Turns in one plane each, and the order they were made in; the first pair answered:
Q_406:
-1.0  -6.5  7.1  9.9  10.1  13.3  -15.0  -9.3  0.2  9.7  5.1  12.8 |-> 16.8  5.2  4.1  -9.3  16.1  -12.9  9.6  -3.6  -4.6  6.9  -7.4  -5.7
-39.0  14.6  -20.7  -1.7  -15.0  -13.0  -6.6  19.5  10.5  -6.2  -0.3  -5.6 |-> -35.1  16.3  -19.4  -7.0  -18.1  -10.2  -2.8  21.9  10.3  -7.9  3.0  -9.4
-9.7  -2.5  -11.2  19.2  -27.7  7.3  -9.7  1.3  -19.1  -9.9  -23.5  0.9 |-> 3.0  4.8  -10.4  3.1  -26.3  -5.0  7.0  7.7  -20.5  -12.9  -27.4  -13.8
Q_656:
8.4  10.0  -5.3  0.7  23.8  -6.8  -9.4  -10.2  0.8  19.2  -6.7  9.9 |-> -4.7  14.9  -9.3  -23.6  15.6  1.6  -10.0  4.1  5.4  13.5  4.5  8.7
-13.0  2.8  -15.6  10.6  -32.9  -12.6  22.5  5.9  -18.7  -22.4  -7.1  -18.3 |-> -0.2  4.2  -5.3  33.4  -14.8  -6.0  14.4  -5.0  -39.4  -9.4  -13.2  -10.6
-6.5  -22.1  -2.3  27.5  -25.0  6.3  8.8  -1.2  0.0  -24.6  3.3  -11.1 |-> -1.8  -18.0  6.1  34.7  -9.0  19.3  0.2  0.2  -19.3  -13.5  5.4  -2.6
2.5  -5.9  16.0  -5.9  -6.4  36.5  3.6  16.3  -13.2  4.1  2.3  -7.8 |-> -0.5  -12.3  5.7  -10.8  -27.5  14.3  14.7  8.9  17.0  -7.9  -5.3  -18.4
Q_119:
-22.1  -7.0  -12.1  16.3  -30.1  25.5  -11.9  9.4  -16.5  -15.6  6.5  5.2 |-> -11.6  -11.2  -2.1  8.7  -29.0  36.6  -5.8  8.9  -5.4  -16.9  17.5  -1.3
7.4  -12.0  5.7  2.6  17.7  -1.9  -6.4  -20.4  -13.4  5.1  -8.2  4.8 |-> 7.1  -12.3  4.7  2.3  17.4  -0.8  -6.8  -18.9  -15.6  4.7  -8.9  5.0
-4.0  -7.1  -1.0  10.6  -11.5  32.6  -20.0  -6.7  9.2  -14.4  27.8  7.3 |-> 2.2  -10.8  1.6  9.7  -9.7  25.6  -16.6  -13.3  25.4  -14.9  27.0  3.1
Q_485:
-16.7  9.3  -12.4  0.5  9.7  -19.4  -9.1  7.2  -16.0  3.4  -12.6  9.4 |-> 5.7  11.9  -1.1  -5.5  16.4  -19.1  5.6  7.4  -21.0  5.0  -16.0  -4.0
6.2  12.9  15.0  4.5  -14.3  -0.3  12.0  -1.7  4.1  5.1  -3.1  -8.9 |-> -17.5  12.3  6.5  5.5  -14.0  -0.2  -8.2  1.7  11.3  5.2  2.7  8.2
-17.6  15.3  -28.8  -20.1  -18.5  -23.6  9.6  16.7  -11.9  -14.3  -7.7  -0.7 |-> -9.1  18.6  -21.3  -32.9  -3.9  -21.1  11.7  21.5  -13.4  -8.4  -1.5  -1.4
Then:
Each pair is 2 to 3 turns apart.
-4.5  34.7  16.1  -6.7  8.2  17.5  -18.1  -3.1  -20.1  -13.5  6.4  7.4 |-> 5.3  28.6  15.5  -12.4  -20.0  13.5  3.3  -6.5  -3.7  -28.6  4.7  -14.1
Q_485, Q_656, Q_119
-11.5  -5.8  6.8  -12.2  27.9  -19.1  -9.6  -5.0  36.1  10.2  7.1  6.3 |-> -24.5  2.2  -1.4  -9.5  31.3  -19.3  -17.9  2.8  17.0  13.4  3.2  14.6
Q_119, Q_656, Q_656
10.0  -19.0  10.4  13.9  -21.1  21.4  7.6  -8.6  11.9  -11.0  24.1  -2.9 |-> 10.7  -14.7  -2.7  24.3  -5.5  -25.5  9.0  -22.6  18.9  -4.9  -3.8  0.1
Q_119, Q_406
-15.5  0.7  -15.9  -30.6  -28.4  -8.2  20.2  19.3  16.0  -20.4  8.9  -18.1 |-> -38.8  -10.9  -12.4  5.6  -20.6  27.7  -20.4  9.2  4.1  -9.7  18.4  15.7
Q_406, Q_119, Q_119
3.0  12.1  5.4  -11.3  12.9  13.7  -14.4  20.1  -14.3  12.6  11.8  8.8 |-> 0.7  6.6  0.2  3.1  -24.5  22.4  -3.9  17.2  -17.1  -2.4  9.1  -0.6
Q_485, Q_406, Q_656
5.2  -16.2  17.3  -6.3  12.9  24.1  -6.0  3.7  5.2  7.1  13.7  11.0 |-> -3.4  -18.7  8.3  8.9  -17.3  30.3  -0.6  1.7  -2.1  -4.6  7.5  5.9
Q_485, Q_656, Q_485
-19.1  5.4  -17.5  -19.5  -0.5  13.4  2.2  23.7  -25.3  2.6  29.3  1.3 |-> -23.8  -16.2  -27.8  10.1  -31.8  -4.3  6.6  -5.5  12.7  -10.3  16.2  -3.3
Q_656, Q_406, Q_119
2.0  18.1  -0.1  -46.5  -6.9  -25.8  22.8  21.7  -0.9  -16.6  10.8  -12.0 |-> -36.8  -10.5  -10.1  19.5  -26.0  -4.8  -24.0  -13.0  17.1  -16.0  12.0  27.9
Q_406, Q_656, Q_119
0.9  5.6  12.6  13.3  7.3  37.6  -9.1  9.0  -42.3  8.5  3.7  7.2 |-> -9.6  15.5  -16.4  -16.7  -28.9  -8.0  22.4  21.3  -22.1  -16.1  -10.9  -17.9
Q_406, Q_656, Q_485
32.9  -14.5  18.3  9.6  3.9  -9.5  14.0  -28.9  5.9  9.4  -4.2  -11.2 |-> 26.2  -19.3  20.9  -0.2  -16.7  15.7  16.9  -17.3  9.0  -0.8  12.7  -17.0
Q_119, Q_406
2.3  -1.6  -2.5  3.9  -21.2  22.1  -0.1  1.5  -18.4  -0.1  12.8  -7.7 |-> -14.8  -2.2  -8.7  -15.5  -8.6  15.7  -12.1  8.0  0.1  2.0  21.5  3.0
Q_656, Q_485
22.0  -11.3  15.5  0.8  12.5  -7.6  -6.7  -15.3  21.7  10.7  7.2  8.2 |-> 25.5  -12.2  14.4  5.2  6.7  -9.6  -2.1  -18.3  21.0  8.8  2.8  5.0
Q_485, Q_485, Q_485
21.5  3.5  13.6  -10.9  25.5  -12.9  8.7  -0.8  1.5  11.7  -4.9  -2.2 |-> -8.8  4.6  -10.7  22.8  -4.4  -15.4  -3.3  -4.0  -16.1  1.1  -21.3  9.8
Q_119, Q_485, Q_119
29.5  -3.8  13.8  -1.2  15.9  -12.1  13.7  -9.5  15.4  2.8  -1.3  -14.8 |-> 7.7  -3.8  1.3  -23.1  -9.9  -5.0  15.0  8.8  24.0  -11.5  10.2  -17.8
Q_119, Q_485, Q_406
-32.5  0.9  -15.3  -9.1  -11.2  -5.4  -19.8  9.5  7.7  -4.6  5.1  13.5 |-> 2.1  13.2  -5.7  -28.9  -4.1  -24.2  13.5  13.9  -0.5  -4.4  -6.2  -13.9
Q_406, Q_485
11.1  4.5  -2.1  -6.2  16.9  4.4  8.7  20.4  -25.9  6.6  4.0  -10.2 |-> 10.6  -2.6  -9.1  -15.0  3.5  -18.2  19.4  12.2  8.3  -3.2  -0.8  -20.4
Q_119, Q_656, Q_119
-2.1  12.3  -11.3  -17.3  -8.0  -13.2  7.4  7.1  9.5  -5.9  4.8  -12.1 |-> -18.7  4.8  -14.1  0.0  -16.9  2.2  -10.1  3.6  8.8  -5.6  9.9  2.4
Q_485, Q_119, Q_406
-9.9  -17.5  14.9  40.1  20.0  16.9  -44.1  -26.5  20.3  13.8  6.0  35.0 |-> 25.7  23.9  14.0  -55.1  28.7  -20.9  23.1  24.6  -1.8  4.3  3.5  -19.8
Q_406, Q_656, Q_656
10.6  -5.1  9.2  2.2  8.0  13.6  1.9  -4.0  -5.4  0.2  1.4  -5.5 |-> -2.8  1.2  -6.9  4.1  6.3  -13.6  0.8  -3.0  -7.8  -0.5  -14.4  -1.7
Q_485, Q_656, Q_406
3.9  -1.3  2.5  -24.9  -13.1  15.0  17.3  3.1  36.2  -8.7  11.8  0.4 |-> 23.6  -7.3  12.5  25.7  0.5  10.3  12.2  -25.7  18.9  4.0  -10.3  7.1
Q_485, Q_656
1.9  -3.9  16.7  -15.8  7.2  10.5  0.5  4.5  26.0  -10.9  22.5  -11.2 |-> 0.9  -11.2  12.8  15.0  12.4  -6.0  -10.9  -17.2  32.8  -5.5  5.9  0.5
Q_656, Q_406, Q_485
13.0  -11.3  20.4  19.5  -9.4  1.1  2.6  -24.4  -9.8  -14.8  15.4  -5.5 |-> -3.0  7.5  15.2  -4.6  3.9  7.2  -6.3  0.4  -36.9  -8.5  22.0  2.8
Q_406, Q_119, Q_656
1.8  -5.7  15.3  11.5  -2.5  38.2  -9.7  0.9  0.7  3.1  19.5  7.5 |-> 3.3  -5.9  11.6  -2.4  -20.7  29.0  7.7  4.7  15.6  -8.6  20.2  -7.6
Q_485, Q_656
-10.1  -11.5  -30.8  1.7  -15.7  -33.2  13.2  -15.8  4.6  11.2  -21.6  15.6 |-> -5.4  0.0  -25.7  -34.8  1.8  -32.6  21.8  5.7  -1.7  14.7  -10.5  8.7
Q_119, Q_485, Q_656
1.9  -14.3  17.0  31.8  13.5  33.8  -25.0  -10.9  0.5  10.0  17.9  17.9 |-> 15.0  -20.6  7.3  7.8  -22.8  0.6  14.3  -15.4  46.4  -13.6  9.9  -16.6
Q_485, Q_656, Q_656
-18.8  17.6  -20.4  11.9  3.3  -33.9  -1.3  -1.9  1.3  -5.7  -7.8  14.6 |-> -26.1  20.6  -23.2  8.2  -7.5  -23.8  -1.4  7.1  -8.8  -10.4  -3.3  13.4
Q_119, Q_656
-20.3  1.1  -8.3  4.2  -9.8  -21.1  2.5  -4.8  0.6  -17.2  -3.8  3.1 |-> -6.6  9.3  8.1  -12.9  4.3  5.4  7.2  12.6  -24.7  -11.7  9.7  -3.1
Q_119, Q_119, Q_485
9.5  -0.3  15.9  -12.3  8.9  -3.2  4.4  11.9  16.2  6.1  -1.3  -20.7 |-> -3.0  -4.6  2.9  25.6  -4.3  -11.3  -4.5  -3.9  8.3  5.5  -19.0  -9.5
Q_119, Q_656, Q_485
-8.7  -21.3  -1.2  30.6  -31.7  -0.5  13.4  0.0  7.0  -10.7  -9.6  -0.7 |-> -3.4  -5.9  13.3  -13.3  -6.6  27.9  12.3  33.0  -15.6  -1.6  16.0  -1.4
Q_656, Q_656, Q_485
-0.6  -2.6  -0.5  10.5  3.1  -14.9  -3.3  -3.4  5.1  -2.2  -4.5  -3.9 |-> 10.1  -4.2  9.2  9.1  -0.2  -0.5  2.1  -3.7  -0.1  -2.1  2.0  -9.6
Q_406, Q_656
-2.2  8.0  1.3  -14.1  -1.8  17.9  -0.7  12.5  -16.8  -2.0  9.6  -4.7 |-> 13.0  -4.4  3.4  -6.9  -10.6  -2.8  12.8  -7.9  14.9  -8.0  0.6  -16.5
Q_119, Q_656
-15.4  -5.4  -3.6  -11.9  -8.3  7.3  -4.0  13.4  -29.7  18.0  0.7  -13.0 |-> -24.9  -16.5  -8.3  -19.5  -13.1  -4.5  -9.0  5.2  9.6  11.9  7.2  -9.5
Q_119, Q_656, Q_485
9.2  13.1  4.2  13.5  7.8  15.9  3.5  1.3  -27.5  -1.3  6.2  -10.2 |-> -20.6  7.0  -14.6  6.0  -18.1  10.8  -1.9  7.9  -8.9  -13.8  10.2  -6.3
Q_485, Q_656
23.1  0.8  16.6  -7.6  8.3  2.3  14.0  -2.0  -1.1  1.8  2.9  -15.6 |-> -15.4  -7.8  -8.3  10.4  -24.6  -2.7  -2.4  -7.0  14.5  -9.8  -0.9  -1.2
Q_656, Q_656, Q_485
-4.9  12.9  -14.8  -9.3  16.2  -24.1  -3.4  -1.7  -6.5  19.5  -12.2  10.8 |-> 5.0  17.6  -8.8  -4.1  3.5  -1.2  5.7  5.6  -33.5  17.0  -10.0  0.7
Q_485, Q_119, Q_119
-7.3  -3.8  -4.0  19.6  6.7  -8.6  -23.2  -16.1  -28.8  11.0  -3.9  11.2 |-> -17.6  -5.9  -5.5  -27.1  -19.6  9.5  -11.9  7.3  -1.2  -6.9  24.6  -5.2
Q_119, Q_656, Q_119
16.9  -8.0  10.8  10.1  -12.4  -10.7  5.7  -2.7  17.8  -12.7  3.0  -18.6 |-> 0.0  0.6  -4.6  20.7  -12.7  -26.2  -2.1  -1.1  0.6  -11.5  -12.9  -8.6
Q_119, Q_119
23.2  4.9  19.4  4.7  11.7  27.1  -8.6  -6.1  -25.9  2.3  8.5  -12.4 |-> 34.1  -4.5  21.3  3.5  13.5  1.5  0.3  -23.6  9.3  1.7  2.1  -19.4
Q_119, Q_119
10.4  6.8  -0.9  -4.7  -4.2  16.0  11.1  10.4  -23.3  -3.9  2.5  -10.2 |-> -20.6  1.0  -19.1  -7.0  -16.5  3.3  -4.2  11.0  1.3  -9.3  6.2  3.0
Q_656, Q_485
-20.0  -18.5  -13.9  16.7  -18.4  1.3  9.7  12.5  -6.4  -1.5  9.3  10.9 |-> -11.0  -17.9  -8.3  -12.0  0.0  -17.8  19.7  15.7  19.0  0.2  15.2  3.3
Q_656, Q_485, Q_656
14.1  9.6  18.5  -29.9  27.5  4.4  -14.0  5.0  -2.5  18.0  -0.8  -1.2 |-> -25.5  7.5  -3.6  -7.7  7.3  3.3  -37.0  3.6  -3.8  12.0  -5.6  20.0
Q_485, Q_119, Q_485
-13.0  -16.4  0.3  21.7  13.1  -10.8  -17.2  -5.9  -0.1  15.8  -18.6  15.9 |-> -22.6  -11.6  5.1  -11.0  11.6  17.0  -19.2  18.3  -3.1  12.7  8.4  13.9
Q_656, Q_119
-12.8  3.9  0.1  -8.9  -22.4  19.2  0.6  13.2  -7.2  -7.7  12.6  -9.0 |-> 2.2  0.4  7.6  -17.5  -16.6  15.7  8.4  9.7  7.5  -6.8  16.9  -15.8
Q_485, Q_119
29.8  -9.0  18.4  4.9  -15.2  16.6  12.5  -16.8  18.6  -8.1  6.6  -14.6 |-> 30.2  -2.1  20.6  -18.5  20.2  -0.9  6.5  -9.4  25.4  4.0  9.2  -6.4
Q_119, Q_485, Q_485
-2.3  -18.6  10.3  8.6  -16.6  12.6  -14.7  -9.8  10.4  -6.5  9.4  -8.8 |-> 10.6  -5.1  3.6  9.7  4.7  -26.9  -2.6  -12.5  -4.0  2.8  -16.0  -12.2
Q_656, Q_406
-4.7  7.1  -7.2  5.6  -1.0  -0.3  -3.2  9.7  -23.9  3.7  -13.3  0.5 |-> -15.7  2.4  -12.8  -5.3  -17.7  0.3  -2.1  12.9  -5.8  -6.0  -6.1  -2.0
Q_406, Q_406, Q_656
15.8  -22.6  26.4  14.6  11.5  34.4  -22.7  -26.7  21.4  8.9  20.3  12.7 |-> 38.5  -6.8  16.9  -8.0  22.8  -30.6  13.7  -26.7  28.1  7.4  -9.3  -11.3
Q_119, Q_406
11.8  -11.7  -11.3  5.9  -6.0  11.0  3.1  -1.0  16.9  -0.5  4.3  6.4 |-> 18.0  -8.1  -7.6  0.8  -3.5  19.2  5.4  3.5  7.3  0.5  7.0  3.4
Q_656, Q_656, Q_485
-0.5  12.6  -2.1  0.7  -1.4  18.5  5.7  15.0  -38.3  2.1  -1.4  -1.1 |-> -4.0  7.9  -16.1  19.5  -12.3  -10.8  9.5  -2.0  -23.7  -3.1  -23.1  -1.5
Q_119, Q_485, Q_406
10.5  -8.3  -6.7  -1.4  -1.4  -6.4  0.4  -9.8  7.3  -4.4  -2.4  -7.3 |-> 6.0  -9.6  -1.6  -3.5  5.5  4.6  -9.0  -7.2  9.5  0.4  7.4  -0.9
Q_485, Q_485, Q_406
-1.4  -12.8  4.5  -6.6  -19.6  9.5  11.1  -5.8  29.2  -20.2  10.9  -7.4 |-> -20.5  -10.8  -2.8  17.8  5.9  -3.6  -17.8  -14.9  16.9  -4.0  -2.4  22.3
Q_656, Q_406, Q_485
-30.8  18.8  -13.5  4.9  -8.6  -16.1  3.2  1.8  -16.7  -0.2  1.5  5.8 |-> -17.9  14.9  7.8  -14.7  5.4  16.9  -0.5  11.0  -12.4  5.9  27.2  3.9
Q_656, Q_485, Q_406
7.0  0.2  -4.2  1.7  -3.4  -20.0  12.7  -6.0  5.2  -2.8  -12.0  -6.6 |-> -18.4  4.3  -9.5  -2.6  3.7  -9.8  -9.2  4.9  -1.7  1.1  -3.0  11.3
Q_485, Q_119
